Here are some rows, each followed by its group. Rows of different groups can look alike.
[ 17   3  23   3  15  45  31 -39 -11 -51   6 -20  34 -22  30 -39  51  56
  18  44 -29 -43 -41  45  31 -50  34  29  11  62  27  19] 0
[ 31 -26  32 -31  23  11  28 -25  -4 -10 -23  20  32  19  10  -7  20   1
  25 -18   7   2  22 -15   0  23  -4 -22 -14   3  30 -10] 1
[  9   9   4  -1  -8  15   2 -15   7 -18  -9 -10   9 -11  -2 -11  11  10
  -6  11  -6 -13 -12   9  15 -13  11  14   7  16  16  13] 2
[ 32 -72 -11 -63  15 -41 -12  -5  38  22 -11  45 -22  72 -49  54 -39   4
 -28 -78  73  43  86 -70 -10  68 -69 -55  36   4  24 -20] 3
[-29  -8 -51  -8  -3 -43 -42  39  26  29  -6  22 -41  17 -38  53 -47  -7
 -19 -33  42  -1  23 -17   4  30 -37 -15  41 -25  -2 -35] 4
[ 29 -18  31 -17  15  22  20 -29   1 -27  -7  10  25   5  -9 -21  16  13
  15  -2  -2  -7   9  -1   9  -9   6 -10  -6  24  24  -2] 3
[ 10 -15 -15  -6   1 -10  -4 -13   1   5 -10   4  -8  12 -25  13  -7   9
 -19  -9  16   2  23 -12  23  10 -17 -20  24   9  -4   7] 5
[-68  56 -62  54 -23 -33 -36  63   6  54  25 -12 -28 -41  27   6 -22 -55
 -18  20 -27  17 -21   4 -32 -15   6  17 -34 -61 -45   7] 6
[ 12 -33 -12 -25   5 -17 -13  -9  41  -8  -9  18  -1  31 -25  25 -13  32
  -4 -23  32  -1  18  -4  30  22 -29 -30  23   8  21   4] 0
[-18 -32 -53 -10   2 -53 -42  49  37  31   1  19 -36  25 -31  51 -53  -3
 -32 -43  48  27  37 -28 -27  36 -40 -36  25 -21 -19 -10] 5
[ 19 -50 -19 -45   2 -38 -25   4  44  17 -17  34 -33  61 -48  52 -41   1
 -31 -59  63  32  60 -46  16  56 -55 -43  40  -4   6  -3] 0
[-18  39 -16  40 -26  -8 -16  17  28   8 -18 -27  16 -37  11 -18   1 -32
  -9  25 -25 -23 -33  34  10 -25  31  12 -23 -17 -11  22] 4
[-34 -24 -71 -13  -3 -92 -64  75  54  72  -2  44 -73  48 -46  94 -93 -39
 -66 -76  71  48  69 -73 -39  72 -84 -64  33 -76 -34 -19] 4
[ 20  47  53  25 -23  86  30 -54 -18 -53  -4 -45  77 -52  58 -85  75 -10
  36  75 -73 -50 -73  72  44 -75  85  71 -38  48  21  42] 0
[-31  78   8  74 -27  42  25 -12 -39 -16  16 -55  29 -75  49 -67  37 -29
  19  80 -78 -50 -75  68   9 -83  79  65 -30  12 -27  34] 4
[  4  -7  -5  -1 -17  -1 -12   1  30  -9  -9  -1  10  -3 -17  -2   3  15
  -4   3   3 -15  -3   7  23  -2  -2   3  12  18  26   4] 2
[-67  52 -28  62 -18 -38 -14  55 -23  65  45 -13 -39 -40  21   4 -40 -69
 -13  15 -32  26  -9   4 -77 -19   5  13 -54 -69 -82   5] 6
[ 18 -24   7 -12  16   7  26 -13   8 -23 -11  14  10  -1  -4   2   4  38
   4   4   3   0   4   1   8  -3   0  -4  14  25  26   6] 2
[-26  19 -30  21  -3 -11 -15  12   2  13   6 -20  -9 -20   1   0  -3  -6
  -1  13 -11 -10 -11  27   5 -16   5  15  -2 -10 -14  11] 4
[-44  49 -34  45 -26  -8 -29  34  11  25  17 -18 -20 -46  24 -10  -6 -46
 -10  24 -32  -8 -24  29  -6 -29  19  26 -20 -27 -43  19] 6
[ 27 -11  10 -15   1  11   0 -12  13  -8 -19   7  21  12  -8  -6   0   9
  -4  -6  10  -6  10   4  16   2  -4  -6  13  14  18   1] 0
[  4 -18 -11  -7  -1 -22  -9   6   8  15  10  -1 -24  27 -22  25 -28  -9
 -23 -25  23  29  36 -29 -18  16 -19 -18  16  -1 -12  11] 5
[ 30 -44  -7 -36   6 -26 -15  -1  36   8 -26  22  -7  43 -50  33 -27  12
 -11 -50  47  21  51 -32   1  37 -44 -37  18   7   9  -4] 0
[-39   1 -54  11  -2 -61 -34  65  20  55  11  19 -55  12 -24  47 -58 -27
 -32 -32  29  27  37 -33 -22  35 -44 -25   3 -53 -47  -4] 4
[-40  46 -18  45 -36  -5  -7  24  -1   3  16 -23  -1 -43  33 -15   2 -23
   0  33 -38 -15 -43  33 -11 -37  37  34 -31 -21 -23  20] 4
[ 14  15  29  19   3  48  39 -41 -24 -39   8 -22  44 -37  28 -48  48  38
  20  53 -41 -30 -36  46  30 -46  42  14  -1  43  10  32] 2
[-30   0 -38  17 -11 -44 -27  37  12  43  18   9 -46  11 -30  36 -52 -21
 -28 -25  23  21  28 -25 -30  19 -29 -19   7 -31 -38 -12] 4
[-51  31 -51  29 -19 -32 -23  58 -17  64  31 -12 -51 -11   3  22 -40 -52
 -32  -2   3  23  15 -16 -31   8 -10  12  -3 -43 -60   1] 6
[ 17 -10  14 -12  -1   2   6 -22   4 -14  -6  -1  12   8 -13  -4  14  23
  11   1   7 -13  -8  11  18  -2  -1  -5  15  25  11   8] 0
[  3  15   3  14  -6  26   2 -11  18 -27   1 -22  20 -24  20 -25  25  11
  10  32 -23 -29 -39  39  33 -26  36  32  10  23  20  13] 2
[ 31 -43   9 -42  15 -11 -13  -8  26   4 -23  17   1  51 -32  28 -28   7
  -9 -43  41  19  37 -37  -8  36 -31 -36  13  -2  14  -9] 3
[-75  72 -46  85 -28 -38 -34  55  -6  59  19 -27 -20 -66  39 -16 -24 -74
  -6  33 -52   1 -35  32 -67 -36  26  13 -86 -75 -80  43] 6
[ -6 -16 -19 -10  -2 -16 -17  28  31   0   2   8 -13  15 -11  24 -21  -5
 -36 -19  24  13  24 -29   2  23 -22 -27  34  -5  12   7] 5
[  6  47  53  34 -19  66  36 -44 -37 -46  13 -47  56 -61  41 -72  61  -6
  43  68 -67 -54 -71  66  13 -70  82  64 -28  41  13  35] 0
[ -8 -11 -26  -6  -3 -10 -11   1  14   8  -2   8 -25  10 -30  23 -19 -17
 -33 -18  22  -4  17  -7  15   8 -15   2  25   2  -6  -3] 5
[ 25  27  42  18 -16  54  39 -53 -26 -46   2 -23  69 -42  29 -65  53  23
  19  54 -51 -55 -55  57  22 -60  55  28 -21  52  22  24] 0
[-16  32  -4  31 -20  21  -1 -10  -2 -18  12 -33  16 -46  20 -29  24  -9
  11  39 -35 -35 -46  46  17 -42  39  41 -15  10   7  23] 5
[  7   6   9   3 -10  17   2  -7  -2   0  14 -14  12  -3   9  -8   4   2
 -17  14  -9 -11  -4   7   0 -19  16  20   9  24  -8  15] 5
[ -8  -3  -5   5  -4 -12  -7  -3  -5   9  20  -3   0  -1  -1   7  -7   8
 -21   6   6  -7   0   1   7 -12  -6  -2  24  15  -1 -11] 5
[  1  10   8  17 -11  17  11 -12  -3 -30   1 -12  21 -34   5 -19  17  21
  15  34 -23 -30 -28  19  13 -32  31  17   9  24   6   2] 2
[ 25  14  72 -12  24  57  57 -50 -59 -41 -18  -8  46 -10  35 -51  57  11
  60  25 -38 -13 -34  17 -10 -17  40  29 -26  13  19 -15] 1
[  9 -35  -6 -22  -6 -23 -20   6  18  15  -7  15 -12  29 -41  32 -40  -6
 -12 -37  38  13  31 -23  -2  19 -30 -16  16   1  -1 -15] 2
[ -72   55  -68   58  -23  -80  -55   89   33   95    7    8  -55  -28
    1   36  -66  -87  -25  -16   -7   74   14  -27  -79   21  -28  -19
  -65 -109 -111   28] 6
[-72  36 -57  32 -11 -47 -23  72 -26  73  31  -3 -77 -15  17  31 -38 -65
 -41  -1   0  43   4 -27 -44  17 -15   3   1 -75 -82 -24] 6
[ 33 -23  34 -43  20   8   9  -1   4 -13 -39  29  11  39   0   8  10  10
  26 -33  22  18  16 -27   3  46 -20 -13   0 -19  29 -34] 1
[ 27 -50  16 -63  34  -8   6  -6  -6   2 -33  35 -13  58 -14  33  -9   0
  13 -55  42  40  47 -55 -15  74 -49 -27  23 -21  27 -42] 1
[-37  60 -11  61 -39   9   1  21 -31  18  37 -44  -9 -52  34 -35   2 -58
  -2  45 -56 -20 -40  41 -32 -52  52  53 -49 -14 -43  23] 4
[-76  56 -47  59  -4 -30 -28  71 -15  60  25 -17 -49 -50  39   4 -25 -59
 -13  26 -30  12 -16   8 -55 -16  11  13 -44 -65 -72  -1] 6
[-31  -6 -53   5 -16 -63 -43  57  29  56   7  19 -57  22 -34  56 -61 -34
 -31 -43  38  49  44 -38 -26  39 -37 -23   9 -48 -43  -7] 4
[ 28 -39   9 -33  12  -5  -2 -20  16  -2 -20  28   7  25 -37  18 -11  43
 -10 -25  30   3  26 -26  24  26 -30 -35  34  21  30   2] 0
[  2 -19 -10  -6  -4 -24  -4   9  19  20  11   7 -22  11 -24  22 -36 -23
 -23 -22  22  23  38 -26 -19  14 -20 -17  16   1  -6   0] 5
[ 16 -28  -4 -25   9  -4   0 -11  15 -12 -11  10  -1  31 -17  14  -2  28
  -8 -17  24   7  13  -6  22  20 -21 -13  27  14  24  -4] 0
[ 16 -43  -6 -24   7 -19 -18   8  32   4   3  16 -10  36 -33  23 -24   8
 -18 -33  37  19  30 -27   5  19 -28 -21   8  21  11  -3] 2
[ 28 -26  11 -29   0  -2  -9 -12  46 -10 -28  23  15  26 -21  16 -10   9
   3 -33  29   1  19  -2   6  26 -18 -20   7   7  33  -6] 3
[ 32 -21  55 -39  21  21  32 -18 -38 -19 -27  12  23  38   5  -3  16 -32
  39 -38  10  26  20 -34 -25  45  -6 -11 -31 -30  15 -39] 1
[ 22  20  50   4  -2  53  40 -42  -4 -58  -1 -22  46 -21  35 -55  57  18
  31  38 -45 -35 -55  35  20 -41  44  28 -21  36  31  29] 3
[ 27   2  37   3  15  47  37 -36 -26 -45 -11  -5  43 -28  22 -48  46  56
  31  41 -34 -37 -36  23  19 -41  33   3 -12  48  27  20] 0
[-12   6 -18  11   1  -9  -3   7 -11  10   6   8  -4 -15 -16   5 -16  -7
  -9   0  -2   1   8   8   2  -7   0   1   5  -5  -7  -4] 5
[ 38 -34  51 -45  30  17  31 -15 -36  -6 -24  12  10  51   2   6  14  13
  23 -29  20  22  15 -36 -19  32 -19 -16 -10  -2  12 -24] 1
[ 24 -32   7 -25  17  -2   7 -17   6 -12  -5  26   1  20 -21  12   0  47
  -7 -16  22   5  28 -16  17  12 -28 -28  27  24  24   2] 0
[-78  25 -68  32   0 -67 -61  92  19  71  33   8 -73  -3   0  55 -68 -54
 -41 -28  20  44  18 -24 -67  23 -36 -20 -20 -91 -70 -21] 6
[-64  45 -44  49 -16 -27 -35  49  -4  46  29 -26 -36 -31  15   7 -25 -51
 -10  15 -20   9 -15  12 -36 -12  13  15 -21 -47 -49  -1] 6
[-49  63 -10  69 -32   4  -2  27 -41   5  28 -36  -6 -64  34 -37   0 -46
   0  53 -56 -26 -51  40 -23 -51  49  43 -34 -26 -52  23] 6
[-50  55 -40  54 -26 -20 -32  42   2  30   4 -18 -11 -40  16  -5 -15 -46
  -4  24 -30 -14 -28  22 -19 -26  20  14 -32 -44 -47  28] 6
[ 12 -37 -17 -27   9 -24 -20   2  29   2   2  15  -7  43 -30  34 -23  18
 -26 -34  39  21  32 -29   8  30 -36 -37  20   7  14  -9] 2
[ 18 -40   8 -22  29  -8  11   1  -5  -5   7  24  -7  22 -15  23 -10  60
  -7 -14  27  19  28 -25  -3  15 -31 -38  21  22   4  -6] 2
[ 24   7  46 -15   6  42  25 -24 -30 -23 -25  -3  30  -1  26 -31  36 -27
  53  -6 -20 -13 -21  19   7   8  22  20 -38 -14  28 -27] 1
[-53  16 -52  17 -20 -53 -40  71   4  58  22  18 -64  11 -19  50 -57 -49
 -44 -27  25  24  29 -32 -41  25 -38  -6  12 -55 -55 -25] 6
[ 12  24  18  18  -9  37   0 -13 -10 -21  -3 -27  44 -29  21 -43  28   7
  27  38 -34 -31 -37  34  31 -43  47  21 -17  30  17  19] 2
[ 22 -17  60 -48  37  25  34   3 -71 -12 -28  30  10  37  24  -4  28  -8
  70 -41   6  24   4 -27 -38  60 -11  -7 -29 -44  17 -78] 1
[-43   7 -43  16  -6 -55 -35  38  -3  61  27  -3 -61  20 -34  46 -60 -42
 -32 -30  25  31  35 -19 -37  21 -31 -22   6 -46 -46 -14] 4
[ 10 -33 -11 -17   8 -12 -12   1  -7   9 -11  17  -7  34 -34  25 -22  -2
   1 -33  28  15  36 -13   8  19 -23 -23   3   1   9 -11] 2
[ 29 -61 -11 -58  20 -34 -16   5  33  18 -30  40 -25  67 -53  52 -36   1
 -11 -70  66  36  69 -54   1  69 -62 -47  35 -13  28 -30] 3
[ 24 -32   4 -35   6   0  -9 -18   3  -8  -5   9 -13  48 -21  24  -9  38
  -2 -32  36  17  27 -15  18  26 -31 -24  33   9  23  -7] 3
[-58  62 -18  53 -14  14  -3  28 -41  20  35 -41 -18 -57  43 -23   9 -43
   1  49 -45 -23 -51  41 -12 -38  44  47   2 -17 -36  -4] 6
[ 34   1  37 -17  16  42  20 -26 -21 -34 -32 -10  46   1  20 -28  31  29
  32  12 -10 -25 -20  11  14 -11  17   1 -24  30  34 -13] 1
[-65  38 -46  42 -13 -37 -22  58 -29  70  32 -10 -59 -13  15  20 -37 -75
 -28   5 -10  31  -1  -7 -48   1  -3  13  -9 -62 -67 -30] 6
[-46  93   0  77 -41  41  12   5 -47  10  24 -63  10 -89  66 -61  36 -40
  17  90 -85 -49 -90  71   3 -86  81  95 -32  -4 -30  19] 6
[ 12   7   7   4  -9  21  -1 -30   7 -21  18 -19  27 -12   6 -23  25  15
   0  24 -16 -19 -20  28  23 -26  21  22   8  33  21  25] 2
[-14 -16 -34  -9  -8 -44 -36  31  37  27  13  11 -33  20 -22  41 -36 -19
 -31 -28  34  21  37 -28  -5  28 -33 -13  21 -13 -13  -7] 4
[-21   6 -38  -1  -9 -18 -26  27  18  14  23  -9 -26  11   2  24 -12   3
 -29  -7  18   7  12 -16  17  16 -18  -3  28 -13  -2   0] 4
[-26   5 -30  18  -9 -23 -22  28  12  25  13  -5 -27 -12   2  12 -24 -17
 -25   5   7   0  11   0  -5  -1   3  -1   8  -6 -19   0] 4
[-15  27 -13  26 -26   3 -12  12  -4  15   7 -23  -9 -25   5 -11  -5 -30
  -6  20 -19  -3 -18  15  10 -18  24  33  -3  -2 -21  14] 4
[-43 -11 -57   8 -14 -67 -42  65  23  54  22  19 -53  22 -26  58 -66 -36
 -39 -38  36  38  49 -46 -41  36 -37 -29  15 -55 -36 -19] 6
[ 35 -37  32 -37  23   3  10 -13  -3 -11 -33  22  14  35 -17  12  -6  16
  16 -40  28  19  32 -26 -14  30 -30 -41  -7   4  31 -28] 1
[ 43 -64  13 -61  34 -16  16 -26   1  -3 -23  44 -14  55 -38  37 -11  39
 -15 -52  54  39  62 -61 -12  52 -62 -48  39  14  11 -11] 3
[ 31 -45  10 -41   8 -19  -8  -7  12  14  -6  15  -8  58 -36  30 -27  -8
 -23 -48  43  38  52 -42  -3  38 -39 -29   9   0  15  -6] 0
[ 16   2  16  -4 -11  14  21 -30   0 -15  -1  -5  10  -8  -7 -14  15  15
   4  13 -10  -9  -4  11  25 -13  11   5   7  24   6  12] 2
[ -6  28   3  22 -18  30   2 -10 -20  -6  18 -37  22 -27  21 -34  15  -9
  -8  30 -31 -30 -25  32  14 -42  36  24  -6  28   3   8] 5
[ 32 -25  31 -35   7  14  28 -27  -4 -28 -25  14   9  26   0   1  18  23
   8 -14  12   8  12 -15   4  19 -13 -10  14  15  21   6] 3
Which 3 other groups have their centres nearest to the centre of group 1, nearest first?
3 0 2
Which 4 groups are nearest to each row below, nearest first, going by the distance to the group's nearest row?
[  1 -23 -21 -11   1 -23 -12   5  13  12  -2  18 -17  22 -33  36 -27  22
 -30 -21  33  13  26 -32   8  26 -30 -23  36   4   0  -5]: 2 5 0 4
[ 27 -58 -16 -52  17 -39 -20  -2  52   4 -19  45 -16  58 -49  54 -35  27
 -20 -65  66  16  55 -35  14  62 -67 -50  38  -5  26 -15]: 0 3 2 1
[ 28   8  71 -22  26  49  36 -38 -72 -23 -20  -8  34  10  32 -39  48 -24
  71   0 -26  -3 -29  16  -6  11  25  29 -50 -17  16 -40]: 1 3 0 2
Which 3 groups are nearest to each row below, nearest first, going by the distance to the group's nearest row?
[ 29 -31  19 -36  17   8  13 -20   5  -9 -20  23   3  35  -9  15   7  26
   3 -21  24  10  23 -18   5  20 -24 -19   7  16  18  -8]: 3 0 1
[ 15  10  33  12  -7  34  24 -34 -25 -28   4 -14  24 -19   5 -40  30  10
  23  31 -26 -23 -32  34  14 -42  32  12 -12  38   0  18]: 2 0 5
[ 11   0  18  -1  -3  27  12 -24  15 -33   1 -20  44 -22  15 -28  31  37
   4  26 -19 -26 -31  21  18 -27  30  20 -11  34  41  12]: 2 0 1
[ 30 -38  51 -56  42  13  39 -12 -68   6  -3  12  -7  56   3  14  13  10
  31 -43  24  51  44 -53 -23  63 -32 -11  -9 -11   8 -49]: 1 3 0
[-59  67 -22  62 -34  -8 -13  34 -40  51  36 -37 -35 -53  34 -19 -14 -75
 -10  37 -45  12 -24  13 -36 -35  35  38 -34 -43 -69  11]: 4 6 5
[ 34 -38  16 -36  17  -7   8 -19  24 -18  -4  18   8  37 -22  10   3  14
   8 -33  24  19  21 -18   2  31 -26 -36   6  -2  27 -11]: 1 3 0
[  5  37  16  21 -14  40  16 -24  -2 -38  -8 -30  38 -40  33 -43  44  10
  15  45 -44 -53 -52  53  22 -48  54  44 -12  30  25  20]: 2 5 3
Which 4 groups are nearest to each row below, nearest first, going by the distance to the centre of the group?
[-29 -10 -45  -1  -2 -46 -32  48  19  46  13  17 -44  19 -35  50 -48 -17
 -29 -31  33  31  30 -35 -23  28 -40 -22  11 -27 -34 -19]: 4 5 3 6
[-38  -9 -62  -5  -8 -56 -56  58  28  52   2  19 -65  27 -33  64 -57 -14
 -38 -40  48  16  45 -40 -12  44 -44 -31  43 -47 -30 -27]: 4 5 3 6
[ 11  -6 -12  -7   5 -10 -10   0  30  -1  -9  11   9   7 -16  11  -6  23
 -20  -6  17 -12  12  -2  24   7 -13 -20  18  10   9  13]: 5 2 0 3
[-55  26 -52  28 -12 -54 -40  58   2  67  15  19 -58  -3  -9  43 -54 -38
 -20 -12  10  26   6 -15 -30  22 -25  -5  -1 -63 -64 -22]: 4 6 5 2
[  6   1   0   7  -5   7  -6 -16   6  -5  -4  -7  17  -9   0 -12   6  21
  -2  17  -7 -12 -10  24  27 -13  11   0   9  29   9  28]: 2 0 5 4
[ 27  -9  33 -23  24  36  30 -35 -17 -36 -25  13  28  -2  15 -26  42  41
  44  14 -12 -23 -21  23  26  -5   7  -5  -4  24  30  -8]: 0 2 1 3
Which 3 other groups have their centres nearest to the centre of group 6, nearest first?
4 5 2
Which 3 other groups have their centres nearest to the centre of group 0, nearest first?
2 5 3
Which 3 other groups have their centres nearest to the centre of group 2, nearest first?
0 5 3
Which 3 other groups have their centres nearest to the centre of group 4, nearest first?
5 6 2
Which 3 groups are nearest to each row below, nearest first, going by the average distance to the group's rows?
[-10  25  -3  28 -10  14   4  -5  -8  -2   6 -19  22 -36  17 -25  15 -13
   4  32 -31 -27 -30  32  -3 -29  33  35  -9   8   6  19]: 2 5 4
[ 23  41  50  34  -9  82  58 -66 -32 -69  10 -35  67 -63  59 -90  82  48
  43  89 -80 -66 -82  75  41 -87  75  61 -26  67  35  48]: 0 2 1
[-40  22 -44  18 -23 -43 -40  29  11  30  18  -5 -34  -7 -13  31 -27 -24
 -28  -5  11   0   2  -2 -10  17 -10  -2  19 -42 -19  -5]: 5 4 6
Which 3 groups are nearest to each row below, nearest first, going by the distance to the centre of the group?
[-14  21  -7  25 -11  11   3   7  -2 -10  22  -3   2 -39  14 -19  12   9
   0  28 -26 -21 -26  25   3 -24  21   9   5  12   1  12]: 2 5 0
[ 33  -5  52 -17  22  48  42 -48 -37 -46  -9   3  42 -10  16 -34  58  53
  57  27 -23 -21 -36  34  25 -25  28   5 -17  34  25   1]: 0 2 1
[ 31   5  57 -11  22  50  37 -51 -47 -34 -14 -10  53 -12  33 -47  56  18
  56  24 -32 -26 -30  34  21 -23  32  21 -26  34  30  -9]: 0 1 2
[ 27 -15  53 -12   7  38  26 -28 -26 -25   4  -6  28   8  15 -28  31  -7
  20   1 -14   8   0  -3  -5  -5  17   3 -35  18  28  -3]: 1 0 2
[ 36 -59  18 -58  32 -11  18   0  19  -8  -5  44  -9  63 -33  44  -5  53
  -7 -50  54  41  50 -61 -10  56 -58 -65  33  14  22 -32]: 3 1 5
[ 21  -5  15 -11   6  28   8 -27  24 -31 -19  -2  42  -8  12 -27  30  22
  13  13 -12 -25 -18  28  29 -14  17  -2  -5  23  49  15]: 0 2 1
[ -4  36   7  35 -11  31  21 -13 -19 -22  14 -36  26 -46  28 -42  27  -7
  16  46 -42 -27 -34  43  10 -50  49  32 -22  28  -8  35]: 2 0 5
[-21  22 -19  35 -15  -6  -7  11  14  -4   9 -13   5 -32  -4  -7  -4   1
  12  18 -21 -18 -25  15  -1 -21  14   9 -11  -6 -17  15]: 5 2 4
[ 23   8  39  -9  11  41  29 -32 -35 -34 -20 -18  33  15  25 -27  38  12
  40  13 -17 -15 -28  17  21 -11  23  19 -16  11  21 -11]: 0 1 2
